In the rows, 128 means zero.
One turn sends every row of this set to another row. A few are shown first. Where does it send the rows asked after them?
duvuf: [106 123 109 153 118 102 156 128 150 136 186 134 132 135 127 169 131 111
 164 114 136 134 111 160 123 143 144 148 112  86 104 124 147 139 110 135
 115 124 129 147 141 157 129 143 130 142 161 118 145 106 144 153 177 136
 131 169 132 155 112 120 120 117 171  96 130 120 123]
bitu: [139 136 128 124 149 123 120 164 119 151 100 142 133 128 119  81 105  92
 141 106 122 131  92 112 120 119  81 143 125 125 130 150 121 119 139 165
 125  92 100 122 120 137 121 157 141 114 153  99 125  90 111 128 116 126
 126 117 137  89 116 103 163 169 119 115 159 132 127]
Gitif: [128 129 150  88  87 140 125 136 147 116 109 104 126 135 156 155 136 123
 130 147 125 125 104 132 109 170 160 136 115 134 146 140 148 109 138  87
 145 129 104 132  94 119 106 127 113 157 125 134 136 151 143  83 124 115
 111 153 149 109 149 138 131 123 152 139 132  97 138]
vez: [132 124 148  98  61 154 140 139 149 106 100 109 120 137 143 172 120 127
 140 134 149 113 102 135 118 157 130 140 117 142 145 155 136 124 132  69
 120 124  98 128 112 107 126 114 124 145 140 121 142 128 156  86 131 101
 101 158 136 113 127 136 138 146 130 136 138 105 104]
Kava: [117 143 129 131 130 135 136 171  85 129 126 154 120 126  90 127 125 155
 149 122 105  77  91 144 155 127 114  95 153 132  63 119 139 115 142 100
 101 134 121 130 140 140 139 139 120 154 144  80 143 137 130 148 117 114
 137 154 134 120 106 113 100 139 115 130 136 146 136]
Tig: [103 148 104 140 146 108 167 121 131 120 181 135 111 118 137 175  99 111
 172 112 137 122 110 147 130 138 137 131 109 101 109 110 116 123 136 132
  84 108 147 154 112 154 110 145 131 134 149 100 126 116 162 141 174 132
 148 143 125 143 126 131 138 119 164 101 140 130 136]
gis: [134 123 119 140 147 146 109 150 111 160  96 133 144 140 117 102 112  91
 125  90 132 123 102 131 109 141  99 140 132 110 136 137 123 119 143 155
 159  85 106 126 117 155 136 157 144 107 136  86 118  90  91 127 104 125
 137 135 128 105 112 123 145 173 143 109 144 139 139]
kag: [ 97 125 109 103 116  93 158  89 125 144 131 137 113 109 156 147 147 125
  98 126 113 128 108 144 141 132 140 135 136 134 148 145  99 148 118 124
 128 140 122 125 131 119 117 109 157 166 110 113 164 137 151 111 148 138
 118 117 112 187 134  96 122 142 149 104 135 117 124]
deku: [121 143 134 134 142 143 155 161 106 141 125 147 116 129  97 110 148 139
 127 132 100  96  73 149 138 137 147 102 148 112  82  93 129  96 142 110
 124 141 120 122 139 159 127 123 121 161 121  75 126 145 116 142 123 135
 127 159 129 133 116 119  82 130 134 144 141 141 150]
Gof: [108 151 161 134 147 170 159 135 165 142 126 102 105 107 121  98 118 134
 120  91 135 146 126 125 123 185 159 107 112 134 142 115 101 163 106  88
 124 117 105 150 107 167 144  93 129 143 113 137 137 126 147 123 142  95
  91 116 130 139 129 114 153 140 109 124 122 112 127]
ses: [112 130 132 138 171 144 113 148 107 150 139 144 113 102 115 128 144 109
 125  79 141 113 136 132 135 132 111 113 157 126  98 118 112 129 159 135
 112 124 105 109 141 134  93 162 147 117 144 123 123 111 117 139  94 149
 110 110 164 137 132 161 153 115 149 125 166 168 136]
fusug: [137 157 154 119 117 159 150 149 144 134  98 152 107 139 136 141 126 140
 158 144 110 113 121 134 127 115 125  98 116 128 110 111 106 128  99 131
 168 118 117 146 139 151 110 122 120  71 134 169 148 115 124 109 136  43
 143 145 144 147 121 117 118 127 140 148 132 132 159]
suvu: [ 98 139 172 153 110 114 151 137 155 135 116 137 129 100 115 126 155  90
 146 143 115 165 153 129 104 147 112 125 113 138 118 125 138 155 100 125
 138 132 113 158 138 137 138 124 125  85 162 145 133 113  95 133 164  62
 119 129 139 111 111 104 117 141 142 135 107 109 138]
nol: [121 125 102 120 109 163 162 138 150 108 125 149 113 147 118 132 155 182
 156 164 104 119  97 124 126 128 132 107 133 124 111 121 132 107 170 106
 143 110 100 161 136 133 122 109 131  89 124 127 116 106 140 127 152 110
 151 146 143 121 120 159 128  81 121 112 112 130 139]
gom: [124 118 103 133  98 146 170 114 147 127 141 155 140 144 159 151 150 146
 162 156  99 111  90 124 133 115 131 139 122  96 108 110 112  97 152 126
 110 114 139 155 113 124 134 136 150 134 138 102 109 127 166 147 177 125
 148 133 120 145 112 138 144 136 134  87 132 118 134]
Guvuk: [ 93  98 111 142 109 164 125 125 154 163 158 117 130 131 131 124 114 142
 120 120 153 131 110 134 121 133 119 151  87 151 120 150 117 178 129 109
 143 128 107 127 168 114 115  76 127 138 143 111 143 145 137 131 131 135
 160 137 162 128 142  67 147 129  85 109 141 144 115]
pera: [143 149 155 109 103 147 148 136 141 116 110 154 123 141 157 147 137 141
 143 155 117 134 140 108 116 119 118  84 120 133 107 133 109 111 124 126
 148 123  94 139 124 147 122  92 133  73 132 170 149 103 130 113 132  62
 128 121 143 123 143 152 132  97 122 130 120 140 147]
Felod: [ 97 101 124 146 113 178 113 109 164 165 146 117 153 130 147 129 143 124
 104  95 147 144 130 159 118 151 137 154  89 130 125 141 118 172 148 104
 161 121  97 134 161 120 107  82 143 138 129 119 137 140 136 146 120 138
 151 134 145 135 146  90 152 125 109 126 131 148 131]
nop: [112 128 149 132 113 137 172 156 157 134 145 138 115 113 106 127 122 119
 127 145 124 141 176 119 112 153  89 158 114 134 100 105 130 140  88 145
 135 123 106 124 133 169 153 103 126 109 139  99 134 148 106 127 139 109
 103 105 105  84 116  95 149 139  87 152 156 129 143]
los: [113 142 132  94 150 110 128 154 158 116 170 115  88 106 108 156 101 159
  98 124 142 139 129 115  89 158  97 160 139 111 128 122 156 153 118 165
 139 113 116 136 150 151 123 125 123 120 150 139 119 128 127 130 132 141
 155 111 123 134  98 103 157 128  98 169 118 129 119]
pip: [112 140 163 133 126 120 160 126 127 125 127 151 129 113 122 112 147 120
 144 139 114 153 168 100 117 132  94 116 120 151 120 148 123 140  92 128
 131 125  94 147 146 169 141 115 146  78 145 125 153 121 103 122 146  56
 115 109 112 104 119  99 112 110 128 117 111 130 152]
fufa: [121 152 168 123 133 188 150 132 158 125 128 110 123 128 111 111 101 120
 115  88 138 127 123 118 130 165 151 139 100 145 128 148 107 174 126  90
  88  97  95 137 121 151 137  87 134 144 135 140 150 129 151 146 155  81
 110 124 137 126 139 113 155 137  97 138 127 124 127]
loron: [148 122 181 132 136 123 107 117  72 122  99 109 123 109 133  93 161 157
 149 110 154 129 102 124 143 123 117  91 143 127 114 124 139 135 141 143
 173 114 122 140 131 154 142 133 124 126 111 113 114 128 124 140 128  81
 147 116 123 127 149 108 118 116 145 107 144 113 146]
raf: [118 137 110  78 133 153 143 148 151 112 117 147  94 140 126 150 170 176
 140 164 115 139  80 117 138 138 140 126 149 125 114 142 131 125 145 118
 149 104 106 158 151 127 122 133 127  86 120 144 143 125 137 145 158 101
 148 146 140 159 111 157 145 106 130 139 123 107 146]
Zabo: [ 85 121 123 146 144 151 141 158  72 152 116 155 116 132 114 128 140 131
 132 119 115  85 109 155 132 146 107  97 158 126  74 110 141 115 141 102
 131 138 123 131 128 136 133 151 122 142 132  85 124 133 117 130  99 118
 138 151 141 124  94 119  80 143 134 146 140 150 131]
Nudag: [140 115 178 119 118 118 125 133  63 110  97 119 134 114 121 102 143 146
 143  96 144 112 106 131 141 111 121  99 134 136 108 150 137 148 155 147
 152  93 110 126 146 143 149 121 114 111 124 103 117  87 120 150 135  86
 159 144 110 107 133 118 117 132 124 115 157 126 124]
lakuf: [130 111 155 118 142 111 111 137  65 104  97 112 138 109 120 111 149 138
 125  67 138 110 123 126 137 143 119 101 150 125 103 129 144 125 179 145
 159 101 120 127 145 151 136 146 127 121 112 113 115 114 135 143 132  68
 137 133  99 122 128 121 112 135 129 126 143 140 125]
kive: [124 144 142 125 136 187 146 135 156 129 118  98 124 132 122 127 101 124
 102  73 145 142 124 124 123 189 150 142  99 137 129 152 111 149 140  94
 123 116 120 139 109 156 144 101 141 136 114 124 162 149 157 143 133  83
 110 120 127 146 127 123 138 169 105 138 105 120 127]
Mogu: [113 140 133 147 147 141 133 146 111 139 146 128  98  94 112 142 133 112
 121  94 151  94 116 135 122 109 101  97 159 131  91 128 113 128 132 139
  95 124 101 105 138 131 111 137 131 127 182 124 120 105 123 129 102 158
 118 136 166 116 127 155 155 114 142 121 177 165 116]
zod: [127 144 136 137 158 134 129 141 121 139 143 132  82 100 119 149 143 112
 116  84 150 116 120 150 146 132 102  98 136 122  99 115 137 111 116 160
 118 137 115 113 129 151 103 133 119 143 155 127 117 124 122 109  93 161
 113 109 152 136 153 159 155 116 162 107 158 158 120]
Nefu: [ 94 115  93 111 124 145 142 106 122 153 131 150 117 117 172 158 128 130
 107 117 118 148 125 140 131 141 131 143 130 132 127 156 103 146 136  98
 124 151 123 105 139 107  89 123 167 153 112 132 177 137 155 112 123 119
 118 112 123 167 107  81 124 151 123 129 146 107 129]
budu: [103 101 127 130 144 152 120 117 165 162 176 115 134 139 122 120 125 135
  88 113 140 151 104 140 128 140 118 142  86 139 120 130 141 155 122  98
 164 132 106 124 164 125 120  93 118 141 132 121 124 166 132 109 121 143
 153 134 141 125 155  74 141 107 109 108 114 136 130]
rafo: [137 110 161 129 116 132 154 158 168 149 140 110 126  89 102 129 139 124
 116 138 120 132 174 108 127 137  97 164 134 120 104  84 138 153 114 161
 139 114 112 118 152 145 139 136 127 108 132 136  94 146 107 131 154 102
 124 103 112 100 109 105 130 142  85 133 150 117 129]
lilu: [106 132 100 102 112 107 146  98 120 134 129 135 122 111 161 162 132 126
 111 129 118 122 122 130 140 112 137 138 132 134 122 168 103 161 133 108
 102 131 107 115 139  92  91 112 154 154 127 130 175 133 168 113 144 128
 116 135 105 148 122  81 124 138 116 111 148 107 112]
nire: [127 113 112 112  99 157 164 136 164 129 145 142 136 127 124 155 188 139
 159 149 105 103 114 136 138 122 139 138 128  88  94 111 124 112 140 151
 119 111 119 139 132 133 138 174 147 145 127 130 110 137 162 148 172 124
 140 152 123 151 137 154 140 127 126 113 158 129 128]
suru: [110 128 130  90 137  94 145 135 135 114 181 117 114 109 119 161 105 127
 121 139 150 122 129 118  86 149  78 178 126 136 137 117 134 140 115 150
 148 109 109 133 142 152 133 125 111 117 147 103 101 140 104 127 131 140
 137 121 112 106 117 102 168 126 109 166 158 149 128]
bures: [139 144 137 120 156 117 132 145 124 167 108 143 151 123 123  88 119  92
 109 115 105 144  95  99  99 127  93 124 121 112 129 117 125 113 128 153
 155 109 108 127 104 146 136 155 126 121 125 106 102  94  95 116 105 143
 118 126 125 117 129  99 157 164 116 120 149 118 119]
feba: [117 109 140 117  77 146 138 121 138 127 101  98 137 133 169 179 133 114
 102 111 143 119 127 142 122 173 128 144 131 138 124 130 148 122 149  66
 145 125  98 131 113 109 120 109 120 150 129 137 138 140 157 101 131 102
  91 152 133 126 121 134 122 128 136 153 143 104 107]
Menak: [124 136 148 125 152 109 156 113 133 115 198 108 106 119 141 168  80 132
 134 115 165 113 108 149 117 120 106 156 104 103 107 120 111 139 128 151
 136 117 143 132 152 145 109 111 119 110 148 103 117 151 165 145 131 130
 152 135 102 147 124  98 146 101 140 146 162 143 132]
mes: [141 149 140 126 150 103 152 134 143 146 174 114 106 150 138 161  85 126
 139 110 162 102 118 144 113 107  99 154 107  88 114 115 117 148  94 168
 143 121 136 135 133 148 114 142 127 104 145 128 137 135 163 124 124 138
 150 142 123 166 113 104 110 132 143 145 133 157 120]

nire -> suvu
fufa -> Mogu
Now find these:
Gitif -> bures
Nefu -> lakuf
suru -> gom

